First come named turns, each shown by rows before and after it. For each pair of rows after them, which turns, in which order, take the first row to the second? The first pair is done for you.
K31 (before -> after):
[ 13  -9 -13 -16  10 -30   5  20  -2]  ->  [-21 -17 -18   7   4  -6  17  25  -6]
[ -2   5  13   4 -11   5 -10 -14   6]  ->  [  3   9   2  -5 -11  -6 -14 -15   4]
[-20   2 -20  -2  -5   2   1  -4  -6]  ->  [-9 -5 20 11 -1 19 -1  0  7]
[ 0  3 -6  5 -9  5  3 -4  9]  ->  [ 5  3 -1  3 -8  4  1 -3 11]
K244 (before -> after):
[ 18   6   5 -44 -12 -14  -7 -14   7]  ->  [ 26   8  -8 -33   8 -29  -4  -2   3]
[12 -1 12 10 11 -9  1  2  3]  ->  [-1 -1 -3 16 11 -9  3  0 -3]
[ -6   7 -11  14   4  -7   1  -2   0]  ->  [-13   7  -7   8  -6   2  -1  -9   2]
K249 (before -> after):
[ 11  -2  18 -13  -2  -4  -4   6   2]  ->  [  3  -2   7 -22 -10  -5  -3   2  -2]
[  5   9 -15  11  17 -13  -9 -11  -6]  ->  [-14   6 -25   8   3  -3  -4 -13  -9]
[-9  5 -5 -7 -8  1  0 -8 -8]  ->  [-8  1 12 11 -2 10  1 -2 -4]
[ 4 -1 -2  2 -5  3 -3 -5  8]  ->  [ 4 -2 -4  1 -5  1 -2 -5  8]
K387 (before -> after):
[14 -3 19 12  6  7  4  4  8]  ->  [13 -7 18  4  1  6  5  6 11]
[ 7 -2 11  4 -1 -1  9  6  7]  ->  [11  0 11  4  3 -3  8  4  7]
[  3 -11  17 -26 -16   1   1   4   8]  ->  [ 24   6   6  -8  10 -14 -14 -12   3]
[-10   0  -3  27   5  13   1  -1  -3]  ->  [-10 -14   1 -10 -15   5  10  16  -1]
Now pairs of rows:
Between the rows of a pair lie 2 to 3 turns.
[  6   1  -1  -9   3 -10   5   5   2]  ->  [ 2  6  5  9  9  2 -3 -5  3] | K387 then K244 then K31
[ 12   1 -12   8  20 -15   0  16  -6]  ->  [ 2 -1  2 26 18  5  1 11 -3] | K31 then K244 then K249
[ -9   5 -31  -3   3   1  -3 -18  -8]  ->  [-10 -14  -6 -25 -17   9  12  10   2] | K249 then K387
[ -9  13   8   4 -13  20 -11 -16 -11]  ->  [-2  8 23 13 -5 19 -9 -7 -8] | K31 then K244 then K387
[  8  -8  16 -31 -17  -2   0   3   8]  ->  [-17   9 -12  18   6  15  -6 -18  -4] | K31 then K387 then K387
[-9  2 11 10 -9  8  2 -4  5]  ->  [  2   5  -3 -13  -8 -13   2   0   2] | K244 then K387 then K31
[ 0 -5 35 11 -1 19  0 -4  5]  ->  [ 15  -5  20 -31 -14  -9   2  -1   4] | K387 then K249
[-16  -8   3  -7 -14   6  16  16  -6]  ->  [-20  -1 -15   9  -4   0  17  14 -13] | K387 then K31
[ -2   0  12 -30 -14  -5  -3 -17  10]  ->  [ 11  14  -1  -4  16 -16 -13 -26   3] | K387 then K244
[ 5 -5 10 21 15  0  4 14 -1]  ->  [-5  1 -6 25 11  5  3  2 -4] | K249 then K387
[-20 -14   8   9 -14  18  16  17  -9]  ->  [-17 -12 -12  -6 -12  -3  19  25 -17] | K387 then K31
[ -2  -2 -14  -6   2 -11   5  13  -6]  ->  [-3  1  5 19  6  9  0  2 -1] | K387 then K244 then K249
[-20  11 -20  15  -5   0   0 -16 -23]  ->  [ -4  -9  31 -12 -25   8  11   9  -1] | K31 then K387
[-16 -12   7   4  -9  10  11  14   3]  ->  [  5  -8  -6   7  14 -13   8  22  -1] | K244 then K249 then K244
[ 23  -3  18  -1  10 -12   1   9  11]  ->  [-10   1 -25   0   6 -16  10   8  -7] | K244 then K249
[-12   2 -20   4  -1   2  -2  -4  -2]  ->  [  9   2  -4 -16  -5  -6  -8  -9   9] | K244 then K387 then K244
[-14 -14  10  -1 -20  18   8   9   6]  ->  [ 15 -14  14   4   5  -7   6  23  10] | K244 then K244
[16 -8 33  3  6  9  1 16 -5]  ->  [ -3  -6 -17  11  15  -4  10  22 -22] | K244 then K31 then K31
[-19 -10 -21  19  11  -7  25  33  -6]  ->  [ 32  -1   7 -39  -8 -26  -2   1   9] | K244 then K244 then K387
[-11  -9 -14 -20 -23   1   3   9  -7]  ->  [ -9   5  -2  24   2  22  -9 -12  -6] | K244 then K387 then K387
[ 21  15  -3 -13   5  -5 -13 -14   5]  ->  [-13  11 -23  14   6   9   0  -3  -4] | K244 then K31
[ 12   3 -20  16  28 -26   2  10 -10]  ->  [-21 -17  -6  13   4   1  23  32  -5] | K31 then K387
[ 14  10   2  11  18  -6 -12 -11  -3]  ->  [  9   8  -2 -17  -5  -2 -13 -23  -2] | K249 then K244 then K244
[-40   2  -1  14  -9  28   4 -20  -6]  ->  [-27  12  -8  26   7  18  -7 -31 -10] | K387 then K387 then K387
[  7 -15  12 -15   9  -4   5  12   4]  ->  [ -3  -5 -11   8  27  -3   1  -1  -6] | K387 then K244
[-33  -4 -16  17  -1  11   8   9  -5]  ->  [  3   6 -31 -12   9 -27  -5  -2  -8] | K31 then K31 then K244
[-13   9  18   0  11  26 -10 -27  -9]  ->  [-14  -1  30  -8   2  28  -3 -17  -4] | K249 then K387
[ -3   8 -14   4   7  -6  -6 -10  -7]  ->  [ 6 -2 15 11 12 -1 -3  2  4] | K387 then K31 then K244
[ -3   4 -23  -9   5 -13  -5  -2  -9]  ->  [ -9   7 -19  -9  -3  -2  -9 -13 -10] | K244 then K387
[27  9 15 30 30 -3  5  9  6]  ->  [ 16  15  17  37  20  16  -1 -13   7] | K249 then K387 then K31
[  6   9   9  -5   6  -3  -9 -17  21]  ->  [  2  11 -16  -9   8 -16  -5 -13  15] | K387 then K244 then K31
[  7  -6  12   1  12 -14   5  12   3]  ->  [  8   1  -2   1  17 -22   2   3  -4] | K387 then K31
[ 11   7   3 -18  -1  -8 -13 -16   5]  ->  [ 20   2   5 -12  12 -16  -8  -2   4] | K249 then K244 then K244
[-12   7 -15  23 -12  21   4 -21  -6]  ->  [ 13   0  12 -18 -32  12   4 -17   8] | K244 then K387
[ -1 -15  -5  -6   6  -5  17  31  -6]  ->  [  3 -10  18  22  14  17   5  14   1] | K387 then K244 then K31
[  9  14 -21 -16  -6  -9 -17 -35  -2]  ->  [ 25   5  23  23  19   3 -12 -13  13] | K31 then K31 then K244
[ 2 -7 16 -4 -6  9 -4  7  3]  ->  [10 -3 11  8  9  0 -5 10  3] | K244 then K387
[-13  -2  16  20  -7  27   7 -12  -1]  ->  [ 11 -10  10 -29 -16  -9  16   8   1] | K387 then K31 then K244
[  1   0   5 -26 -13   1  -5 -12  -5]  ->  [ -5   4 -21 -10   1  -8  -2  -8 -17] | K244 then K31 then K387
[22  6 -3 20 24 -4 -9  8  0]  ->  [  0   5 -16  29  21   5  -1   9  -5] | K31 then K31
[ 12   5   0  28  25 -11  -3   6   3]  ->  [-22  -6  14  18  -9  22   5   4   5] | K31 then K387 then K244
[ -2   0 -18   0   3 -13   2   3  -9]  ->  [ -3  -1  14  -4 -13  11  -5  -8   3] | K387 then K244 then K244
[ 1 -5 -1 35 22 -5 -3  5 -7]  ->  [ 24  -4   6  15  20 -23  -6  10  -1] | K31 then K387 then K249
[-20   4 -18   1  -8   8   0 -13  -8]  ->  [ 23   1   3 -13   6 -19  -4   0   3] | K249 then K387 then K387
[  0 -13  23 -15 -11   5   4   6  13]  ->  [  4   0  17  22  11   9  -8 -13   9] | K387 then K387
[ 19   7   0  16  21 -10  -3   3   0]  ->  [-12   6 -28   9   5  -3   5   0 -11] | K31 then K249
[-18 -16  11   9  -8  14   9  20   6]  ->  [ 21   8   8  18  20  -6 -14  -8   4] | K244 then K31 then K387
[ 8 -8 23  0 -5 -2 -4  1  3]  ->  [ 8 -4 19 10  0  0 -8 -3  2] | K387 then K387
[  5 -10  -5  -8   6 -13   8  27  -2]  ->  [ 4 -5 18 23 15 11 -1  8  4] | K387 then K244 then K31
[ 21   8  28  18  20  16 -17 -24  13]  ->  [-20 -16  27  16  -2  38  10  11  11] | K244 then K387
[-5  0 -8 14 18 -1 10 10 -6]  ->  [13  2  2  7 19 -7  5 10 -1] | K249 then K31 then K31
[ 2 -1 -3 16 14 -6  7 10 -3]  ->  [-3 -1 19  0 -7 13  0 -2  7] | K244 then K244 then K244
[ 15  -2  14 -16  -5 -10  -2   5   6]  ->  [-12   7  -9  11  -3   9  -8 -16  -3] | K387 then K249 then K387
[ -1   8 -29   7  12  -9   2   3 -13]  ->  [  9   8 -25   2  13 -14   0   2 -11] | K31 then K31 then K31
[ 15   4  11 -26  -7 -14  -6  -7  10]  ->  [-5 11 -2 29 18  0 -6 -9  3] | K244 then K387
[ 22   8  -1   3   2   2  -9 -31  -1]  ->  [ 19   8 -15 -15  -7  -9  -4 -24  -5] | K387 then K244 then K31
[-14  -1   8 -11 -15  12   0 -15   5]  ->  [-20   0  -8  -9 -12   9   2 -12  -3] | K387 then K31
[-23  -2  -4  15   0  26   3 -19  -5]  ->  [ 21   4  21  -5  10   4 -11 -24   5] | K244 then K249
[ 20  10  -3   0  22 -34  -1   5  -2]  ->  [-37  -3  -1  -5 -22  11  13   3  -1] | K31 then K387 then K244
